Turns in one plane each, and the order they were made in; the first pair answered
turn j_794:
[ 12.6   3.5  22.1  -8.3   7.1  11.0 -19.9   8.4 -17.2   8.4  12.3   4.5
 -13.6 -42.1  -3.9  15.9  -4.1  -8.1 -35.4  -1.6 -24.4  -4.1 -30.0   4.2
  16.8   9.4] -> [-10.4   2.0   9.9  -4.5 -28.1  16.9 -12.2   4.9 -11.0  23.7  18.9  22.0
  -1.3 -38.6   7.9   4.2  -0.8  10.8 -23.2  -6.2 -29.2  -6.2 -19.5 -31.8
 -20.5   3.4]
[ 21.1   6.1  31.5 -20.2  13.8 -19.0   3.3 -23.6  19.7  19.8  -5.7  30.2
   2.1 -24.7 -17.9  12.9 -58.0  -8.9 -35.3 -25.9 -14.9  -8.1 -29.0  -8.4
  38.0  24.3] -> [ 11.7  10.0  28.6 -19.5  -7.3  -5.3  -9.1 -37.1  16.7  24.2   1.8  40.2
   3.1 -38.0  -6.5   2.0 -45.5   9.2 -28.9 -27.0 -25.3  -7.8 -24.4 -34.3
  11.1   9.1]
[-13.1 -18.7 -43.3  14.7  22.8 -17.4   8.9  -0.9  11.9 -12.0 -16.1 -13.9
   0.8  -2.9  -6.4  26.3  -7.2  10.2  30.2  16.5   9.7  32.8  -1.5  -3.6
   6.7  17.8] -> [  0.3 -14.3 -27.7   4.4  38.7  -7.2 -20.6 -15.0   6.7 -19.0 -17.0 -19.0
  -9.6 -21.6  -6.8  28.6  -3.6  -1.7  22.7  13.4   3.5  29.9 -16.4  16.8
  17.5   6.2]
turn j_648:
[  6.3   0.2   8.2  -9.3   7.1   5.9 -27.2 -17.2  -1.3   2.0  -7.8  -5.0
  -5.5   5.6   3.7  -8.2   9.4   5.5   3.2   6.0  -8.6   8.7  -0.1  19.7
   3.3  -6.2] -> [ -1.8  -7.2  10.6  -7.9  16.0   3.1 -19.8 -18.2   2.0  -8.1  -9.6  -8.7
  -3.9  11.8   0.9 -10.3   2.9   4.3   8.6   8.3  -1.0   9.0   4.1  25.3
   4.3  -9.3]
[  5.7 -18.7 -16.4   4.8 -36.1  -0.2  20.3 -35.3  11.5 -14.4 -17.4   4.2
   5.8  18.0  33.8 -20.7  14.7  43.9 -12.7   3.4  19.1   4.7  24.1 -29.8
 -37.4 -35.5] -> [  4.4 -27.2 -26.9  11.7 -34.2 -19.1  42.9  -8.8   9.4 -15.0 -17.5  -1.1
   6.2  32.0  26.2 -20.6  11.0  30.2 -13.6  15.1  29.5   6.8  22.4 -24.0
 -21.6  -9.3]
[  5.5   2.0   9.4  -2.4  17.3   6.2 -14.2  -2.0 -17.5  -8.8 -10.2   6.8
  -9.0  -0.4  -5.4   2.2  15.2 -16.2  11.4  21.3  -5.3  10.5 -22.6   6.6
  -0.3  -5.8] -> [ -0.6   1.1  11.5  -2.9  11.3   7.9 -15.8  -5.4 -13.1 -11.3 -11.9  -0.3
  -8.4   3.0   3.1   7.0  11.3  -9.7  19.6   9.7  -1.0   4.5 -18.3   6.4
  -6.4 -14.9]
turn j_198:
[-19.6  24.1 -42.8   3.8   9.9  -7.2  10.8  -3.8 -28.9 -53.5 -16.1  -4.4
 -34.2   7.3  56.4  17.1  18.9 -24.5  30.5  15.5  -3.6  28.7 -25.7  -4.7
   5.7 -43.8] -> [ -7.8  26.4 -27.3   4.9  18.4   0.9 -10.1  -7.8 -21.1 -47.9 -15.3  -5.1
 -35.3 -13.8  56.4  21.1   4.0 -38.8  20.4   0.0  -7.7  22.5 -24.9   9.1
  16.2 -53.0]
[ -8.4  -5.2 -12.0 -14.3   6.9  18.5 -14.7  22.9 -11.3 -10.5 -13.8  -0.4
  12.6  -6.8 -22.0  -1.9  31.4  13.0  -0.3  16.6  -5.9   0.2 -19.2   9.4
 -10.9  23.9] -> [ -1.2   4.9   9.0  -2.6  17.5  20.6 -24.1  21.1  -6.3  -7.1   5.9   8.1
   0.6 -34.8 -10.0  16.2   4.1  -2.8 -23.3 -12.2  -3.2 -19.1  -2.1   9.7
   7.4  15.5]
[-10.7  -0.1   9.0  40.5 -83.7  64.5  11.5 -40.8  25.0  43.7  -5.8  24.3
  12.0 -10.2 -17.8  25.4  28.6  -9.7  -0.1 -41.9  18.2  -8.0  41.9 -89.6
 -14.8   4.7] -> [-14.8  -7.0  -5.2  36.8 -80.6  57.6  19.9 -38.7  20.9  40.7 -10.9  19.1
  15.6   2.6 -24.3  24.4  38.8  -4.6  16.0 -24.6  22.3   3.4  34.6 -95.3
 -21.7  12.0]
turn j_631:
[  7.0  11.9  13.9   6.7 -11.2  18.1 -27.1 -35.1   7.8  10.3  24.2  21.9
   1.4 -40.8  -1.8 -16.7 -10.8 -12.7 -18.1   8.4   1.6  -4.2  17.0   8.9
 -25.2  -3.4] -> [  9.3  15.1  11.2  -4.0 -14.9  12.7 -31.5 -16.8  -2.8  15.8  29.7  19.8
  -6.9 -45.7  -6.0 -13.4 -11.0 -20.6 -33.5   8.0 -11.0   6.9  -4.9  14.8
  -8.6  11.7]
[ 33.2  -9.0  22.6 -44.4   5.3  -6.3 -14.7  -8.4  14.5  16.3  22.3   9.2
  -1.6 -31.7  -8.7 -10.4 -11.3  -9.7 -46.2  -2.8 -18.5 -36.1  26.4 -33.7
  -8.8 -32.3] -> [ 33.8 -19.9  12.8 -57.1  -0.8  -9.8 -20.9   5.6  -4.1  18.9  16.1  10.0
  -2.2 -32.2 -22.7 -17.3   4.7   0.4 -39.6  16.1 -33.7 -23.7  -3.7 -21.9
  -3.3 -13.2]
[-12.2  19.5   0.9  24.7 -15.0  70.9 -25.3 -16.7  -8.2  13.7  -2.0  37.7
  24.2 -42.4  -0.3 -47.8   1.9 -25.7  31.9 -40.9  29.5 -13.7  25.6 -10.5
 -35.1 -50.1] -> [ -8.2  22.7  11.5  23.0 -19.5  45.2 -12.7  31.5 -21.0  23.8  25.4  43.8
  12.1 -70.7  -9.8 -21.0 -29.0 -51.2 -24.1 -50.1   7.5 -21.3   1.0   6.2
   9.3  -6.3]
[ 12.6 -24.6  14.0 -15.0   5.2  30.6  -2.8  18.7 -22.5  -3.9   4.6 -20.4
  -8.5  29.5 -25.0  10.3  13.3  15.3   3.1  22.8 -35.7  21.2 -37.2  26.1
   6.3 -10.6] -> [  8.5 -14.6  16.2  -5.4  13.0  44.3  -0.2 -10.7  -1.5 -10.9  -3.6 -21.7
  -9.5  36.7  -7.1   2.3   9.5  18.5  23.4   3.1 -16.4  18.9   6.6  14.3
 -18.4 -47.5]

Each pair is 2 to 3 turns apart.
[ 15.4  13.7  26.3  -0.3  19.4  -8.5 -27.6  10.7  18.2   2.6   2.9   2.7
 -23.3   2.4   7.9  -8.2 -15.8 -20.8  25.5  -1.3  -2.5 -13.5  -7.2  25.8
  -6.1 -31.9] -> [ -1.4   7.3  13.0 -15.2  -6.1 -14.7 -16.7  42.6  11.8  21.6  12.7  10.6
  -9.2  -8.1  -2.0 -10.6 -11.5 -10.4  15.6   4.9 -28.2  -8.6 -32.1   7.5
  -4.5  -1.2] => j_794 j_631 j_631
[ -1.5 -11.2  14.2  15.7  22.2  27.7 -18.7 -39.9  -2.6 -16.9   6.4   4.3
   3.7 -41.5  22.4  -7.4  -4.1  31.9   2.8   0.6  -7.3   7.5   2.7 -15.8
 -14.6 -26.5] -> [-15.3 -18.1   1.4  14.1 -11.5  -1.2  14.2  19.4 -11.9   2.8  23.0  23.1
   8.8 -45.1  10.6   0.8 -26.9  17.8 -26.1   0.1 -27.6  14.9 -16.3 -29.6
   5.4  22.1] => j_631 j_794 j_631
[ -6.6  -8.5   2.6  18.0 -35.5  15.1 -17.5 -28.8  -1.4  20.5  -5.2  -6.7
  21.3   2.9  12.0 -13.2  29.7  47.1   5.3   3.6 -14.2  10.7   5.9 -15.2
   3.2 -11.0] -> [ 10.5  -7.2  25.1   7.7  -6.3  14.7 -33.1 -35.8 -16.6   8.9 -10.0 -13.1
   7.3 -11.5   3.7   1.5  19.8  28.0  -3.5  -6.3 -19.0   6.1  -5.9  14.1
  26.8  -7.8] => j_794 j_794 j_794
[ 32.6  27.1  17.0  26.5  37.1 -18.0   2.3   8.3  -4.5 -26.5   3.6 -16.8
 -15.2  13.8 -10.0  29.8 -20.6 -30.8 -11.7 -11.2  30.8 -17.3  11.8  49.5
  30.3  -9.2] -> [  2.9  31.9  11.4  33.0 -37.1  -7.1  14.8  33.5   8.4  15.0  42.4  24.5
   1.4 -19.1   6.9  26.4 -31.3 -14.2 -30.1 -36.1  -3.0 -18.9  11.3 -22.1
   2.5   6.1] => j_794 j_794 j_631
[-11.0   0.3  -7.0  33.2  13.7   4.3  36.7 -10.0  16.7 -14.3  -1.7 -18.5
  -2.9  27.9   4.8  -3.1 -17.6  -4.8  17.7 -14.6  55.4  -1.9  56.3 -10.9
  -4.7 -10.0] -> [ 18.3 -10.8  10.2   3.7  38.6 -11.5  13.8  16.4 -13.9 -12.9   0.2 -27.5
 -26.6   2.2 -14.4  13.7 -24.0 -30.6 -23.3  -5.3  33.0  -3.0   4.9  40.5
  51.9  17.2] => j_794 j_631
[  5.9  -7.2 -28.3  27.5  21.9  24.0 -33.0 -24.8  14.2 -29.5   9.7 -31.9
  -6.9  19.6   3.2 -13.6  -8.5  -1.3  37.9  -4.4  18.4  -5.0  -0.1  18.0
 -28.9 -53.6] -> [-11.3   7.9 -35.8  34.9 -12.0  15.4   0.1  10.2  32.3 -15.0  40.7  -2.6
   4.8   3.1  14.6  -2.6 -46.1 -14.7   1.1 -38.3  24.7 -23.4  27.4 -11.5
 -24.6 -33.9] => j_631 j_794 j_794
